(in the rows, 128 means zero)
Where one turn sends some rows of the set: a few examples, then the rows asked:
fevi: [152 165 110 123 107 134 101 106 156 116 130 130 128 135 135 139 112]
zites: [119 167 139 104 115 126 128  85 141 143 145 111 114 142 142 149 124]
Rop: [152 158 116 124 167 115 142  92 129 124 142 120 116 136 120 131 112]
safur: [ 93 165 132 125 146 127 130  81 171 100 130  96 128 132 135 125 136]
gevok: [ 78 147 134 130 159 116 125  94 147 135 125 114 137 131 125 136 116]
muvi: [ 86 124 129 120 153 119 125  96 167 108 131 111 137 134 136 140 111]
numaz: [ 98 149 126 134 154 112 119  95 192  96 131 116 136 126 136 126 126]
zigil: [105 133 122 147 168 109 118 100 161 106 128 110 151 135 147 140 129]
dur: [130 174 126 133 141  98 115  94 123 148 151 119 154 145 133 130 119]
Zavi: [131 139 158 135 142 132 125 107 160 133 135 145 121 128 107 146 115]
vina: [134 143 129  93 134 138 112  99 141 131 138 130 129 117 120 121 144]
mulak: [131 162  90 139 129  96 124  91 150 134 118 118 152 126 139 124 102]
lol: [140 171 128 143 149 154 119  96 153  99 141 127 134 133 113 128 111]
novi: [124 138 110 118 105 113 120  83 146 133 121 102 135 123 157 134 115]
tete: [155 133 158 126 146 122 112  94 138 103 145 114 144 133 126 128 126]
furop: [134 151 132 151 127 126 146 106 159 133 163 128 124 132 118 112 140]
biki: [161 142 123 137 103 111 119 111 149 115 146 123 148 149 132 134 116]
muf: [129 149 109 128 102 100 148  93 180 130 119 122 139 130 134 136 123]
lavi: [137 189 125 116 121 109 140  94 168 126 143 128 147 149 119 135 144]
sog: [110 147 139 135 163  92 133  93 160 113 125 107 155 138 130 132 149]
bozus: [150 148 124 127 117 104 115 109 149 133 136 136 121 140 125 145  86]

biki turns into bozus
furop turns into Rop
Where do these go?
gevok turns into safur
mulak turns into novi
numaz turns into zigil
dur turns into zites
lol turns into tete

Where one turn sends some rows of the set: a few examples, then the rows asked:
Pagi: [112 137 144 125 150 139 108  89 124 118 115 141 152 154  89 135 150  90
 110 151 131 141 171 133 142 130 120 113 138 117 139  99 125 132 142 155]
gize: [134 151 116 130  89 139 111 133 114 108 106 141 156 140 102 129 142  84
  90 159 116 151 150 146 116 103 135 111 125 132 164  93 138 137 127 138]
Tofot: [145 133 128 148 141 141 158 140 148 114 103 130 122 134 110 137 147 132
 144 128 133 145 138 153 118 134 149 133 112 138 118 122 111 145 115 135]
Pup: [137 133 112 145 134 131 132 140 146 100  98 127 109 117 107 132 147 121
 148 131 134 160 147 149 118 130 148 127 108 144 130 128 119 147 127 139]
Saruf: [167 157 149 115  93 118 128 118 138 141 117 114 137 136 122 131 158 132
 122 134 140 148 165 168 126 111 159 149 138 124 119 126 130 171 117 122]
delor: [159 161 132 123  91 128 116 128 115 129 114 140 179 142 115 114 138  95
  77 135 120 152 148 165 107 110 139 128 121 137 147 103 134 144 120 130]
vumo: [158 147 143 122  94 126 146 127 133 140 118 111 124 144 112 140 163 139
 119 138 134 146 150 164 134 113 159 140 146 124 122 116 131 176 117 121]
pof: [146 143 135 142 141 140 138 128 157 107 100 136 135 127 119 136 142 119
 157 137 142 140 158 148 111 129 145 140 103 133 118 130 106 131 112 140]
pakos: [146 147 123 136  95 127 109 116 144 113  95 111 115 118 115 142 168 107
 137 170 120 132 173 137 130 102 144 126 129 120 139 123 143 162 127 138]
Leni: [135 135 143 130 152 124 126  97 115 143 122 128 157 152  94 115 155 112
  77 116 118 147 149 154 140 142 124 121 138 132 125 104 135 159 145 142]
Dobon: [154 144 125 138 135 122 125 132 152 111 101 129 131 114 120 121 142 123
 143 119 140 159 155 160 109 131 149 142 101 144 120 139 115 146 121 135]
Gule: [142 142 153 126 152 123 119  89 121 145 122 132 169 151 102 112 152 108
  81 116 123 143 159 155 135 141 123 128 133 129 119 110 130 153 141 143]
laf: [149 150 138 137 101 137 123 111 149 117  97 117 127 130 120 150 167 109
 143 176 123 116 174 134 128 102 142 131 129 111 131 118 134 151 115 138]
Tukes: [143 154 137 128 143 142 125  76 171 114 108 120 167 156 103 127 132 100
 134 147 147 127 137 106 116 105 118 132 130 128 145 115 137 149 135 144]
dup: [150 151 132 132  95 143 142 136 111 131 115 140 171 157 107 127 142 103
  77 143 114 142 134 160 115 113 138 121 130 133 147  89 132 145 115 129]
tus: [156 159 135 113 134 120 118  84 161 127 120 114 166 150 102 109 127 113
 115 114 156 159 131 129 115 111 129 142 133 142 141 125 140 169 144 132]
Mak: [144 146 135 124 139 139 152  94 156 129 123 114 154 169  91 125 133 125
 115 123 148 147 111 123 126 115 130 132 146 137 142 107 139 171 139 132]
zali: [135 145 112 130 136 130 116  90 161 106 107 110 140 143  90 122 137 101
 124 140 139 150 128 108 123 106 121 119 133 140 158 115 153 167 153 142]
zugaf: [114 138 138 122 146 129  93  90 122 114 114 138 149 143  90 127 150  86
 106 145 133 152 175 135 140 129 121 114 135 123 143 106 130 136 150 154]
gep: [142 159 136 128  95 147 118 123 122 115 107 149 177 149 112 133 138  82
  99 164 122 134 158 146 111 103 133 121 122 124 153  94 127 123 114 139]

gep turns into delor
vumo turns into laf
Where do these go?
pof turns into Dobon
Leni turns into Pagi
zali turns into Mak

Where one turn sends some rows of the set: a few examples, then the rows asked:
reb: [110 128 117 139 131 122 148 128 123 143 105 131 130 138 132 120 156  88
 123 117 156 117 127  94]
vol: [100 125 114 141 128 127 141 130 127 134 105 138 136 140 126 135 150  96
  98 113 152 115 141 105]
Nik: [100 113 140 113 140 129 138  79 134 130 124 140  99 117 116 169 151  79
 129 106 138 124 141 124]
Boku: [ 85 110 113 124 135 122 143 134 112 140 112 136 122 140 128 135 151 107
  94 105 148 124 142 115]
til: [115 112 123 142 128 127 133 149  93 127 134 138  99 121  70 129 142 122
 115 105 171 125 134 106]
nomi: [145 124 148  94 127 129 137 136 117 147 135 139  86 114 122 128 150  97
 135 128 165 115 117 152]
Mera: [136 112 119 135 161 106 143 102 138 110 143 143 128 118  82 130 127 120
 112  97 163 113 137 125]
zito: [120 129 111 132 127 129 124 146  95 121 129 142  91 110  70 130 137 116
 106  91 147 111 125 137]
didor: [118 134 119 133 147 124 148 119 132 146  90 121 117 114 125 119 156  95
 127  97 143 101 101 121]
Vop: [141 102 161 129 140 132 144 129 139 135 131 135 113 117  99 141 146 120
 124 129 193 116 130 124]
Fug: [119 122 117 140 132 111 125 141  87 120 147 137 101 129  75 119 132 110
 116  93 151 117 129 119]
tasiv: [106 121 120 118 139 129 146  74 133 126 126 148 102 115 113 157 153  75
 141 108 138 123 141 113]
Puzud: [133 108 163 122 142 134 135 126 143 131 120 133 116 109 100 157 145 119
 112 125 187 123 134 127]
sazos: [145 134 118  96 124 137 135 131 125 131 132 156  90 105 110 132 144 101
 119 117 150 104 124 168]
gonun: [126 105  92 109 144 122 156 121 114 123 152 165 100 115  90 119 141 125
 115 109 162 119 142 139]
tud: [132 124 149 141 125 121 125 148  95 137 131 123  97 123  86 122 144 101
 136 111 170 119 114 105]
zodi: [123 109  89 108 151 127 159 115 122 122 136 162 102 101  86 125 146 129
 119 107 166 128 140 128]
koz: [136 127 138  86 125 132 135 136 114 147 129 143  84 110 125 136 154  95
 134 135 165 132 127 140]
duniv: [103 120 118 116 154 119 151 123 117 151  97 118 103 116 126 121 157 106
 122  91 139 110 102 130]
fatan: [145 146 109 101 126 137 131 124 131 123 124 158 100 101 107 137 142  94
 118 117 144 110 129 156]
mam: [126  92 148 120 159 103 148 115 120 133 147 129 114 127 100 129 140 120
 129 114 183 134 134 108]
rurad: [ 97 106 140 112 146 128 144  79 132 134 124 137  96 114 113 167 155  87
 134 104 143 126 137 120]
Kepa: [100 115 133 109 135 128 140  82 128 132 129 143  97 121 120 164 154  75
 135 110 138 127 143 118]
Tamu: [102 109 137 117 150 124 146  72 134 130 125 135  99 114 110 161 152  84
 139  99 141 122 133 117]
Bogit: [104 112 127 120 149 130 150  73 137 129 121 142  99 109 105 160 154  86
 140 101 143 123 135 115]
Gupa: [155 123 168 120 133 123 130 128 135 137 134 129 109 122 114 137 140  95
 129 125 172 106 118 142]
Puz: [101 119 123 112 134 134 144  81 132 130 124 150  98 114 117 163 155  78
 135 112 139 126 146 116]
zif: [122 126 119 117 126 124 128 149  82 136 132 134  76 111  84 120 144 109
 127  98 149 118 114 134]
Neroz: [136 106 113 135 149 115 149 113 132 113 150 155 124 123  82 126 132 123
 110 107 171 110 143 130]
sapa: [131 126 140 157 126 127 122 144 108 122 129 131 112 123  72 132 136 108
 117 105 169 111 125 108]
Zufa: [149 130 168 114 133 112 120 124 131 133 136 126 113 127 123 141 137  85
 127 124 162 117 124 137]
ziti: [ 89 114 116 120 146 110 138 126 113 138 114 126 118 138 127 132 143 104
  94  89 133 113 129 133]
Tobi: [113 130 115 135 137 136 153 128 131 148  88 131 120 117 125 123 164  97
 127 113 158 112 114 102]
Seso: [138 142 135 131 124 123 117 145  97 131 126 126  89 113  86 123 138  96
 128  97 146 104 106 136]
noda: [ 94 116 114 117 151 123 144 125 121 142  97 123 108 118 121 135 150 114
  98  86 135 108 116 141]
Ludo: [104 115 121 117 145 128 153  74 132 131 125 145  98 112 109 154 156  81
 145 106 142 125 137 109]
noku: [139 127  99 100 136 113 143 120 112 125 154 158  97 120 107 114 137 101
 123 106 143 109 130 157]
Leg: [132 132 142 135 121 141 124 153 102 137 114 130  88 105  81 134 148 108
 128 110 166 112 111 123]
Sepa: [138 131  94  99 142 104 144 113 109 125 152 153  99 118 109 109 138  94
 134 107 142 121 130 138]
Zopa: [135  94 143 133 151 108 151 118 125 129 154 138 120 132  95 123 138 119
 126 117 186 120 136 113]

koz turns into fatan
Tobi turns into didor
Puz turns into tasiv
Where do these go?
sapa turns into tud
Gupa turns into nomi

Where one turn sends some rows of the set: a few examples, then the rows asked:
vope: [167 141 136  87 109 159 140 108 120 136 130 135 159 106  94  90 146 133
 139 135 150 146 140  86 128 131]
pez: [164 158 116 125 140 122 134 119 151 110 136  79 143 103  89 122 121 126
 110 144 134 129 137 158 131 116]
relek: [180 134 131 141 102 155 147  87 125 133 113 103 134 113 124 107 140 128
 123 128 142 112 149  95 132 127]
Gine: [148 140 125  96 124 157 128 128 130 108 139 127 159 119 101  87 158 153
 134 119 160 153 137 123 120 148]
vuvik: [160 138 139 116 135 137 135  99 117 145 131 122 137 135 104 106  97 133
  90 138 159 109 158 128 138 129]
fam: [161 122 143 131 106 149 145  88 129 112 132 129 127 126 124 127 129 136
 111 143 131 109 152 107 128 145]
Lodaf: [165 126 117 106 102 137 148 110 125 138 115 101 129 116 100 114 137 109
 138 155 133 134 163 128 161 118]
geg: [170 126 115  96 122 176 121 129 116 118 123 129 167 129  87  94 137 144
 137 128 146 148 144 110 135 136]
tir: [179 155 134 140 146 135 123 117 143 114 135  83 151 104  71 132 123 132
 123 141 144 126 134 145 100 121]
vakug: [163 126 143 100 125 159 136 108 101 120 132 131 152 135 102  90 149 155
 117 128 155 149 144 100 135 137]
Buzut: [166 141 147 143 107 145 157  92 135 132 129 115 150 117 130 109 131 131
 131 123 128 128 138  94 122 136]
Dit: [170 120 157 135 106 141 146  97 124 118 125 117 125 121 131 132 140 146
 126 118 142 123 140 111 124 141]
ridu: [184 122 148 127 112 149 146 100 135 133 130 124 120 106 111 117 132 125
 127 133 127  94 137  95 128 133]
mavam: [178 156 123 116 146 122 132 128 145 123 134  80 150 100  94 137 110 135
 119 128 132 133 132 149 130 112]
foliv: [163 146 129  93 123 167 126 125 131 117 124 122 156 106  90  91 155 142
 152 104 161 148 140 120 117 132]
bemaf: [165 152 125 134 140 122 134 121 145 112 130  76 151 114  93 121 112 130
 111 136 137 141 135 161 131 119]
mopiv: [172 138 113 121 143 130 128 123 139 114 131  83 137 116  86 136 110 131
 110 140 128 124 147 159 141 114]
paka: [160 143 136 102 142 168 128 125 132 109 135 128 146 114  80  75 160 139
 139 111 150 130 139 124 117 134]
Ravam: [173 147 127 120 138 120 129 128 144 116 135  86 140 100  91 144 114 135
 117 132 143 132 130 163 129 116]
Lotev: [164 123  99 121 125 129 125 119 146 129 132  70 144 116  83 129 119 131
 132 139 124 141 153 142 122 130]
Mos: [165 142 119 124 135 122 125 127 148 130 137  92 150 108  92 130  95 126
 114 148 136 133 138 158 131 120]
dani: [162 132 148  93 132 166 137 110 117 127 145 155 134 116  84 106 155 142
 136 121 150 122 147 111 125 129]
Fefog: [162 158 139  96 107 119 169 110 136 114 131  97 144 106 105 117 142 124
 125 131 128 150 122 114 147 128]
zasop: [164 133 147 135  99 141 150  90 143 117 137 125 117 103 115 114 144 127
 119 133 146 103 133 111 119 143]
Bon: [164 123 160  99 114 159 131 109 118 124 136 152 139 115  79  96 137 134
 128 133 167 134 137 112 121 138]
Zuku: [158 135 140  98 118 161 143 102 124 128 129 126 142 113  87  71 161 125
 142 127 145 139 153 101 130 127]
gasuz: [167 130 132  91 112 156 140 112 110 139 132 129 150 116 101 100 155 153
 133 109 163 150 138  99 133 132]
vig: [176 149 137 122 118 150 149  92 133 128 129 114 128 100 130 123 149 137
 126 124 134  99 147  92 123 127]
kabog: [171 133 107 133 144 139 120 121 145 140 139  88 146 114  79 135 117 129
 138 139 128 124 156 148 113 118]
Femab: [177 151 120 130 136 133 127 122 140 109 132  73 153 103  85 141 140 135
 135 151 133 140 139 142 110 121]
bimok: [163 170 169 132 134 135 149 101 128 124 135 127 137 112  95 119 130 123
 115 127 170 119 134 144 118 120]
Gaf: [171 126 110  94 106 123 148 115 121 153 132 106 138 119 107 116 112 137
 100 135 147 127 133 111 159 134]
kital: [173 147 105 124 139 129 126 122 135 126 127  77 147 114  97 134 109 137
 107 137 141 131 147 155 140 111]
serug: [169 138 121  93 129 176 114 128 127 125 124 133 161 110  86  80 138 132
 140 144 154 129 151 110 124 132]
Nov: [143 132 147 100 118 153 134 101 119 123 141 143 146 125 100  83 143 144
 118 132 167 142 150 112 120 145]
Zezam: [178 145 130 124 149 125 123 118 137 106 138  73 147 114  80 129 119 148
 102 135 138 127 127 136 106 133]
Gisot: [175 141 115 123 134 123 128 125 150 132 131  80 143 100  85 120 101 121
 116 141 136 126 135 153 135 115]
Lir: [165 113 132  91 118 164 111 131 122 113 124 129 151 122  84  83 130 142
 127 135 161 142 139 119 128 149]
bofog: [165 166 148 119 131 135 156 113 127 117 132 115 134 104 108 133 166 121
 146 147 139 130 146 139 138 110]
pob: [170 154 157 108 135 117 154 109 117 120 134  99 136 122 111 110 131 150
  92 112 156 131 120 120 138 133]
zoden: [173 145 118 116 127 121 132 122 145 105 138  70 154 106  83 136 124 141
 116 143 129 146 123 131 113 136]
Pume: [171 128 117  94 126 178 113 125 120 113 128 139 146 118  74  92 142 142
 122 133 166 119 144 121 127 138]
Tiv: [167 137 134  98 125 169 134 106 111 119 131 137 135 112  88  92 173 136
 132 143 157 123 154 108 133 125]
dazu: [173 125 139 136  97 143 141 101 128 141 130 124 143 112 137 128 127 141
 127 138 150 122 139  99 125 141]
fisi: [153 140 140  81 133 162 125 125 134 103 139 138 147 114  86  96 142 149
 130 108 153 136 137 122 113 145]
buni: [168 122 101 115 130 122 121 121 143 134 142  75 139 116  82 130 108 145
 110 129 139 128 139 138 119 138]
Muna: [173 133 140 131 133 150 140 113 121 152 130 138 134 123  89 127 121 112
 137 146 144 111 158 142 144 110]
Bok: [164 137 110 129 147 134 116 111 145 134 142  84 142 117  78 124 104 136
 110 135 143 115 155 145 107 128]

Buzut turns into relek
vope turns into Zuku
buni turns into zoden
Where do these go?
Pume turns into fisi
bofog turns into Muna
Ravam turns into Mos

Where one turn sends some rows of the set: a few examples, then the rows asked:
vivaf: [122 118 121 121 121 112 153 108 132 138 107 157 140 147 128 133 127 131]
Galig: [119  94 116 136 105 144 143 128 112 148 129 126 105 119 115 136 146 147]
dav: [118 104 152 140 117  91 118 136 146 140 152 123 125 159 110 151 127 143]
losut: [118 104 108 124  89 129 114 121 142 152 143 130 133 144 118 133 115 135]
Nebu: [127 119 139 139 125 106 127 112 127 143 145 131  99 116 111 155 171 122]
rubil: [156  96 145 133 140 100 121 110 100 147 111 142 128 120 106 153 143 145]
vetat: [164 106 125 113 135 136 133 129 125 160 103 122 121 140 112 165 138 147]
temi: [159 119 132 146 130 128 128 151 130 129 133 143 120 134 106 134  97 149]
laram: [141 142 117 127 107 112 115 122 117 153 127 124 128 136 143 161 104 141]
Zuzif: [145 143 128 130  89  87 143 110 128 140 117 137 120 123 116 142 131 155]
Sal: [146 115 133 124 116 127 132 142 114 140 131 135  96 120 104 160 170 143]
rosi: [136 114 127  95 129 112 154 105 120 141 127 120 139 139 127 152 103 140]
lugu: [157 139 136 138 136  91 135 115 139 144 118 144 126 147  86 144 131 129]
rur: [148 116 138 146 128 141 129 106 136 122 141 149 143 120 117 157 102 132]
Defab: [123 127 166 127 120 123 106 107 158 147 147 149 123 129 108 138 128 138]
Pas: [130 121 131 141 124 120 130 117 111 149 130 144 132 145 111 154 174 127]
pame: [146  93 116 138 136  98 127 130 114 107 126 117 122 136  98 147 128 154]
sopu: [144 130 147 115 114 143  93 119 145 145 148 119 120 126 106 132 120 137]
bami: [139 122 142 134 123  92 102 141 139 131 149 116 110 148  98 163 135 148]
bovod: [118 106 145 102 111 134 150  96 121 132 117 138 132 118 123 150 117 134]
piz: [152 129 130 118 128 100 100 114 132 128 130 112 118 142  86 122 137 143]
dasol: [126  96 104 136 108 112 132 128 101 148 137 125  96 121 127 150 137 145]
Tebid: [139 108 134 118 115 123 129 163 136 127 150 123 124 115 136 149 133 144]
nid: [146 129 148 106 119  86 102 124 150 136 116 133 114 136  98 142 116 136]
zanu: [144 119 128 127 122 127 136 131 104 142 148 136 104 117 138 134 158 126]
tago: [133 131 139 145 124  90  96 116 127 122 140 109 102 136 112 152 124 140]
Fasod: [127 107 137 138 119 126 131  89 117 147 150 128  86 137 113 128 129 123]
Tum: [132 118 132 127 113 112 131 159 150 158 128 138 126 121 127 160 144 158]
Paz: [137 113 123 124 130 127 130  91 111 130 123 132 114 131 115 150  85 150]
notav: [137 102 108 145 107 142 134 134 136 167 118 129 109 132 105 134 135 150]
lus: [117 115 116 102 107 117 142 110 114 159 121 154 132 130 129 154 120 151]
vereb: [129 100 149 150 133 131 136 121 135 139 154 102 120 138 107 163 133 123]
masis: [147 132 141 127 148 102 120 116 136 119 104 135 120 133  92 140 116 157]
Toba: [139 117 159 121  99  86 133 136 125 159 139 143 116 133 122 125 128 130]
Ripo: [140 117 137 121 127 126 127 100 138 135 127 142 130 121 122 148  80 130]
bog: [137  86 137 105 124 132 151 121 139 144 144 113 119 126  93 138 110 147]
Fis: [136  90 133 123 131 138 149 111 145 136 126 141 134 114  86 150 129 158]
Pavat: [128 113 136 116 127 117 127  84 139 130 123 142 101 154 135 154 150 141]
Kunug: [139 118 139 121 109 130 129  92 142  96 137 134 133 132 108 141 143 134]

Sal turns into bovod
Pas turns into vivaf
Where do these go?
bog turns into sopu
pame turns into Fasod
notav turns into rur
lus turns into masis
vetat turns into Kunug
piz turns into zanu
Fis turns into Defab
rubil turns into Pavat
losut turns into temi
Ripo turns into bami
Paz turns into tago

